(in the rows, 128 means zero)
The rows of Y fall into several groups, and each row is roughly a mix of its group's hidden directions.
Y:
[[107 144 148  94 136 155 151 126 140 184  75]
 [179 104 117 172 126 117 100 149 130  72 121]
 [119 150 100 154  87  73  84 146 115 133 105]
 [195 120 154 164 119 105 166 143 125 100 137]
 [111 135 135 147 168 145  58 106 113 103 157]
 [165  97 122 148 125 165 107  71 144  99 100]
 [113 132 147 166  63 160  99 101 121 133 155]
 [109 144 151 118 103  73 107 125 118 183 162]
 [145 154 129  60 141 169 103 148 127 126  92]
 [ 73 154 105 160 131 103 110 172 157 151 114]
 [145 100 150  93 128 150 186 101 158 151 158]
 [110 192 136 167 124 131 145 113 130 114  75]
 [ 98 154 125 167 142 144  68 146  93  98 115]
 [189 104 116 150 104 129  88 123 153  89 148]
 [137 140 147 111  81  97 161 121  98 123  68]
 [135  84 115 136 136 133  99  53 119 102 139]
 [120 102 152 140 108 116 179  99  92 166  90]
 [122 128 132  98  94 191 126  78 139 156 143]
 [141 122 152 179 148 113 142 161 120 105  67]
 [104 144 117 135 127  74 127 163 154 190 129]
 [133 111 141 178 156  74 125 148  94 150 158]
 [151 128 137 155 157  72 171 167 152 107 134]
 [ 88 137 144 176 133 196 119 138 146 134 146]
 [142 159 108  80 142 145  85 156 122  84 156]
 [131 129  91 130  97 133 140  88 137 202 136]
 [131 112 171 118 100 168 142  86 126 149 179]
 [111 141 136 159 134 134 135 146 203 175 125]
 [147 139 134 180 135 119 139 188 170 133  99]
 [148 133 138 156 149  61  98 106  96 105 151]
 [106 150 117 130 104 163 158 112 154 179  79]
 [102 163 120 116  87 188 139 114 126 134  84]
 [123 144 132 119  87  61  87 119  97 147 139]
 [132 136 109 105 109 142 107 117 138 182 196]
 [113 110 158  84 151 162 170  97 143 117 168]
 [117 124 115 198 137  92 131 154 155 110 166]
 [102 121 125 118 135 159 123 104 138  84  55]
 [169 103 139 146 118 197 165 112 146 135 130]
 [ 67 151 121  91 124 139 122 135 117 181 157]
 [177 122 137 118 120 167  98 134 177 139  82]
 [ 96 141 105 176  75 146  92 128 134  98 114]
 [133 135 128 101 125  75 162 142 109 107 191]
 [190 109 134  92 105 160  97 106 124 115  96]
 [148 103 157 178 122 153 122  94 107 180 148]
 [135 137 153 174 134 189  88 126  92 120 134]
 [111 119  85  91 144 116  99 107 148  68 108]
 [123 119 113 147 141 118  83  75 120 186 151]
 [116 150 142 115 122  67  78 126  82 140 142]
 [150 124 128  92 188 128 126 126  91  78 109]
 [ 98 101 146 155 135 112 174 110  90 150  79]
 [104  82 144 114 168 158  85 121 150 168 131]
 [ 92 154 120  75 136 121 138 117  74 120 167]
 [ 66 135 121 168 177 127 128 146 165 134 117]
 [100 123 162 118 129 141 159 121 161 183 177]
 [ 97 155 124 140  92  71  78 135 108 144 134]
 [117 107 120  97 156 145 105 100  74  89  93]
 [120 146 100  67 116 142 130 131 160  75 105]
 [105 152 140 122 126 103 145 169 107 183 177]
 [125 147 124  96  62 152 155 119 103 128  83]
 [141  80 173 108 148  70 115 140 110 121 109]
 [102 154 139 134 114 153 154 119 149 158  55]
 [113 158 127 108 106 190 121 142 158 171  98]
 [161 123 132  62 110 165 100  92 117 132 113]
 [120 189 117 156 109 145 177 137 147 113  90]
 [138 161 116 130 126 155 113 181 170 147  79]
 [154 120 159 148 125  82 174 139  94 114 171]
 [130 141 126 103 105 131 131 126 124 180 203]
 [108 152 114 179 177 146 118 114 172 158 137]
 [105 140 130 118  94 153 136  94 129 179  70]
 [136 120  75 119 153  85  75 136 147 114 155]
 [102 171 133 122 105 188 118 127 113  86  98]
 [131  97 124 135 164 116  68 106 118 141 182]
 [ 93 138 119 179  99 140 128 154 173 172 132]
 [118 104 100 118 156  89 107 102 125  61 116]
 [167 100 114 123 128 128  95 117  84  65 122]
 [102 163 123  97 136 101 152 189 136  97  99]
 [133 112 129  90  74 130 171 130 124 161  82]
 [107 123 142 112 138 177 161 173 170 121  91]
 [136 159 138 113  83 127 158 144  98  72  94]
 [112 129 173 167 132 114 160 151  86 176 142]
 [169 108 115 108 123 130  97 117  80  68 124]
 [166 135 142  97 122 170 112 137 163 152  73]
 [119 110 112 140 135 177  80  90 148 141  82]
 [ 99 131 151 120 113 105 145 132 158 196 169]
 [130 141  83 160 126 115  99 156 120  87  74]
 [122 128 119  86  70 173 162 136 125 138  96]
 [119 136 123  71 133 130 126 110  57 101 138]
 [ 96 122 120 171 182 131 114 159 148 103  86]
 [121  96 120 103 138 133 111  80  66  90 119]
 [ 87 154 140 163 102 108  95 147 133 181 152]
 [ 74  98 129 184 150 101 156 107 113 132 118]
 [141  93 130  98 142 147 144 188 147  91 164]
 [ 99 119 119 149 114 195 140 113 155  78 127]
 [113 175 127 128 142 137 128 181 186 153 141]
 [134 131 122 160 157 149  94 158 194 119 101]
 [ 55 150 138 152  97 135  97 125 140 132 160]
 [ 76 144 157  90 135  90 107 112 109 133 172]
 [135 121  92 112 125 176 125 153 139 106 195]
 [130  98 115 117 136 132 118  75 130  60  99]
 [131  80 138  94 110 107  97  91 101 177 121]
 [126 132 147 133 121 101 148 138  96 172 200]]

In each list below, two rows fit none of the groups, and each other row fits one group, some only roughly. Which are they? Name them in the order they come.
- z562: [ 55 154 145 140 158 117  97 150 125 142 154]
- z113: [179  97 107 125 138 155 183 131 164 125 104]
- z534: [ 59 129 115  74 130 139 123  90 114 120 130]
- z435: [106 112 178 153 130 112 176 110  74 121 128]
- z840: [110 117 158  90  96 103 154  96 142 166 172]
- z431: [113 101 151 101 130 144  58  94  94 130 126]
- z685: [163 142 118 148 112  94 136 179 115  89 172]
- z760: [127 148 118  78 119 103 138 139  71  78 127]
- z470: [ 74 135  98 160 142 163 119 157 163  98 106]
- z95: [178 128 118 128 102 145 112 115 147 169 189]
- z887: [142 108 140  82 139 120 189 114 160 160 154]
- z744: [162 137 128  86 160 144 141 118 103  79  82]
- z366: [117 145 117 187 151 175  99 166 139 142 108]
  z760 z744
- z491: [128 139 123 134 151 116 131 182  78  79  97]
- z256: [148 132  93 150 150 127 132 144 144 110 207]
- z21: [148 113 123 157  89 161 189 150 147 132  95]
- z70: [128 131  99 121 122 184  80 110 167 162 108]
- z805: [ 89 131  95 114 138 124  81 128 132 181 171]
- z896: [115 131 134 102  88 110  99  84  93  76 142]
- z853: [132 113 127 107 120 142  75 113  87  79 168]
- z849: [147 153 125 121 131  77 144 181 121 137 181]
- z727: [169 122 102 113  95 184 141 109 149 117 171]
- z603: [ 85 106 153 167 159  97 127 115  76 146 129]
- z589: [133 108 143 142  69 170 149  93 156 147 156]
- z768: [110 138  80 128 143 114 119 140 125  62  83]
  z21 z727
- z960: [137 113  89 162 127 174 154 143 159  95  86]
- z785: [ 99 133 134 152 151  84 150 142  71 162 102]
- z545: [167 104 172 192 126 132 152 114 105 131 113]
- z473: [ 98 105  93 114 162  79  97 106 112  95 151]
- z199: [161 113 109 138  47 125 133  97 132 111 117]
- z782: [168 130 132 167 116  97 149 185 100  98 122]
- z187: [121 104  94 143 116 175 164 129 173  86 111]
- z923: [131  99 128 102 123 158 194 108 175 114 138]
- z621: [138 108 122 136 141 194 104  97 125 180 111]
- z18: [ 96 111 149 150 141 160 120 105 120 126  53]
- z936: [105 143 120 116  72  72  92 110 105 111 137]
- z740: [ 63 161 120 151 149 110  83 160 124 122 127]
- z368: [ 93  92 140 142 140 148 117  62 101 116  99]
  z785 z621
- z181: [ 76 118 109 110 167 131 106  93  89  94 144]
- z189: [117 168 127 142 113 136 176 192 145 124  99]
- z488: [ 82 179 140 125 147 156  96 127  95  94 109]
- z39: [168 162 126 144 126 132 123 202 162 121 129]
- z654: [ 98 153 123  84 123  94 148 150 114 137 190]
- z428: [173 123 102 107 154  98 130 139  97  98  73]
- z30: [ 52 147 121 125 155 122 144 111 147 155 160]
- z402: [100 145 152  97 125  93  86 101  87 112 166]
- z673: [198 114 139 161 108 140 116 155 155 120  95]
- z997: [179 119 131 130  83  98 158 134  81 113 154]
- z580: [122 150 112 159 182 122 111 182 129 157  96]
- z522: [ 99 127 132 144 174 185  99 123 168 154 137]
- z712: [ 84 124 106 111 180 134 102 121  98  77 123]
- z876: [115 160 156 152 148 128 168 159 154 106  73]
  z189 z488
- z73: [ 62 124 120 101 155 125 131  86  88 126 148]
- z726: [123 111 130 147  89 153 170 120 180 167 157]
- z93: [176 124 107 151 150  68 112 165 133 102 138]
- z456: [ 97 145 135 133  71 159 162 162 123 146  88]
- z820: [146 128 121 129 138 123 180 187 158  88 149]
- z971: [108  93 117 207 144 111 114 116 156 119 126]
- z437: [130 155 112 168  89 126 169 179 129 160 111]
- z515: [162 118 120 108 136 132 114 142  69  80  86]
- z62: [188 122  87 134 132 108  93 142 168 113 154]
- z855: [143 129  89 108  84 147 109 102  92 129 182]
- z754: [110 109 140 118 100 172 181 101 169 132 155]
- z920: [132 122 145 176 121 100 180 165 108 141  89]
- z285: [ 69 162 134 118 134 129 132 175 119 158  87]
- z223: [131 142 103 109 117  53  96 132  99 107 106]
- z558: [ 79 143 137 149 157 111 125 179 116 155  84]
  z456 z437
- z17: [123 142 118 140 112 107  68 115  80  82 111]
- z133: [123 109 101 142 157 131  77 120 129  70 167]
- z460: [163 104 104 136 117 132  80 106  93  86  91]
- z569: [144 120 141 140  78  94 176 110  95 154 161]
- z484: [141 127 139 133 125  99  75 109  81  86 165]
- z571: [ 79  85 137 113 135 109  94  82 133  99 105]
- z890: [131  95 109 161 147 104 106 111  96  64 144]
- z34: [173 118 102 123 110 118 114  94 146 126 197]
- z642: [ 84 144 115  99 113 113 135  95 108 133 195]
- z869: [148 110 144  86 115 145 135  77 100  75 144]
- z919: [111 114 130  91 145 170  87  75 149 149 108]
- z676: [168 169 132 120  94 114 145 179 146 141 168]
- z443: [152 100 129 156  83  89 157 111  90 119 164]
- z252: [142 137  97 111 172  92 112 150 104  88  82]
  z460 z571
- z905: [149  95 106 178 154 117  70 106 133 150 133]
- z681: [ 98 113  96  99 137 121  85  90 119 150 180]
- z313: [186 106 138 122  81 120 144 116  80 114 107]
- z538: [101 160 111  80 117 115 135 162 130 159 182]
- z646: [ 92 160 115 107 132 124 103 115 158 137 199]
- z397: [ 99 138 114 171 166 184 130 168 142 116 110]
- z502: [172 129 149  99 119  93 102  96  69 129 134]
- z241: [118 114 103 104 158 149  68  95 135  83 131]
- z451: [151 139 138  96 124 139 190 146 177 160 140]
- z227: [ 99 127 116 131 150  96 170 134  99  99 189]
  z451 z227
- z749: [124 147 134  88  55 122 155 113 122 157 105]
- z536: [ 53 142 110 127 177 127 116 131 121 111 153]
- z401: [ 73 112 131 164 167 114  96 129 101 158 100]
- z701: [115 138 113 119 147 113 132 156  63  69 119]
- z854: [146 125 103 137 158 145 148 173 173 114 181]
- z815: [119 133 132 126  58 130 171 140 174 148 114]
- z663: [183 128 133 112 108  74 105 119  82 144 120]
- z288: [ 88 138 164 130  85 141  96 102 115 142 180]
- z636: [172 105 139 143  97 189 138  92 120 101 126]
- z109: [121 150 119 114 102 172 184 167 155 115 100]
  z749 z815
- z550: [104 100 159 148 153 119 158 123 173 185 123]
- z432: [101 130 129  96 119 133 154 105 123  64  78]
- z483: [183 111 104 151 127 106  93 132 144 153 180]
- z387: [136 118  91 158 153 132  59 130 147 167 130]
- z132: [ 66 124 110 156 144 109 129  95 139 128 183]
- z219: [141 159 102 184 158  94 128 121 134 129 179]
- z559: [ 84 130 137 148 146 101 118 149  95 189 160]
- z741: [193 131 155 165 101 161 146 143 143 158 128]
- z42: [135 107 127 195 129  90 146 159 102  91 124]
- z453: [ 80 162 151 110 130 129 170 175 114 129  93]
- z295: [165 110 152 113 135 137 169 132 155 194 146]
- z784: [137 158 126 167 129  81 142 165 175 163 133]
  z550 z784
- z799: [ 97 152 106 145 105 102  73 130 100  83 108]
- z928: [133 158 137 138 119 124 190 168 147  93  90]
- z356: [165 119 100 109  98 110 147 145 108  97 190]
- z258: [151 143 104 155 149 112 155 163 146  87 183]
- z588: [114 138 150 112  86 112  88  86  89  99 159]
- z661: [159  99 107 164 128  83 117 134 123  66 139]
- z207: [ 75 180 135 161 134 149 131 128 139 173 108]
- z842: [167 128 128 153 139 165  92 125  80  89  99]
- z273: [115 144  93 119 152  77  97 178 138 145 159]
- z147: [130 167 114 165 159 134 114 139 117  73 175]
- z283: [133 137 148  87  90 146 148  90 138 190 134]
  z661 z207
- z400: [ 94 161 142 151 119  93  76 148 108 169 145]
- z656: [124 132 140  83  96 168 165  91 132  83 114]
- z380: [140 158 124 160 108  92 157 182 143 123 172]
- z361: [185  95 150 135 100 142 132 122 126 136  67]
- z145: [119 140 160  99 120 170 145  90 176 164 149]
- z980: [110  94 134  86 112 176 127 122 149 176  95]
- z880: [176 142  90 124 121 146  89 150 184 141 129]
- z619: [145 121 156 115 103  79 117 135  78  77 117]
- z572: [126 134 170 139  87 124 105 107 109 181 173]
- z735: [103 135 152 107 101 196 147  95 128 144  96]
- z284: [ 96 126 144 120 116 177 164  72 142 141 159]
- z922: [ 89 142 143 133 161 194  96 136 149 109 108]
  z145 z284
- z657: [ 88 112 131 143 125 150 184 104 111 170  90]
- z10: [ 58 154 124 114 166 139 128 132 161 157 149]
- z816: [ 84 104 129 110 132 142 133  53 127 157 137]
- z717: [143 165 109 167 136  99 139 132 118  73 175]
- z602: [167 135 129  79 132 154 108 146  88 100  83]
- z966: [142 180 124 110 109 109 142 187 120 114 171]
- z851: [ 79 109 104 159 163 111 107 102 119  90 163]
- z555: [ 99  89 135 155 148 146 105  69 108 114  93]
- z461: [133 116  81 142 144 132 170 158 177 116  87]
- z623: [105 148 137 162 147 123 113 179 135 167  75]
- z14: [144 133 114  96  91  92  70 121 110 157 159]
  z657 z14
- z292: [146 102 147 110  95 165 178  88 159 133 149]
- z707: [120 112 122  98 153 134 197 132 183 133 125]
- z279: [124 140 105 160 160 158 152 171 180 127 159]
- z72: [152 120  80 121 139 137  71 127 180 112 109]
- z720: [133 106 121 108 132  91 140  91 100  76 177]
- z526: [172 109  97 143 143 110  95 122 158  74 102]
- z808: [ 92 131 120 153 148 131  88 138 121 202 136]
- z332: [185 141 133 135  98 101 153 171  89 102 132]
- z958: [193 115 127 116 109 130 111 142  87  82 106]
- z529: [161 138 141 177 126 120 172 161 143  80 148]
- z403: [149 109 156 164 121 183 138  91 125 126  80]
- z560: [121  81 140 160 140 130 114  65  91 109 113]
- z254: [157 100 119 137 143 163  66 139  95  91 122]
- z433: [ 49 130 142  97 128 125 148 112  89 136 128]
- z688: [115  81 122 147 149 105  94  70  95 120 146]
  z529 z254
- z255: [143 142 140 147  92  87 181 144  97 142 168]
- z776: [109 127 109 151 172 179 156 122 175 143 103]
- z108: [139 137 123 170 104  97 127 147 159 118 197]
- z899: [162 130 127  59 151  86 152 155 121 126 115]
- z713: [100 155 131 139 115  91 156 133 131 154 199]
- z549: [ 96 152 105 180 160 147 114 178 142 140 104]
- z445: [127 127 163 106 110 113 171 156 129 111  61]
- z692: [135 105 158 100 103 115 175 157 128 122  69]
- z157: [118  90 122 143 161 152  91 103 163 121  74]
- z96: [114 108 125 121 131 147 188 129 190 161 142]
- z2: [113 138 148  77 158  63 110 131 104 138 146]
  z776 z899
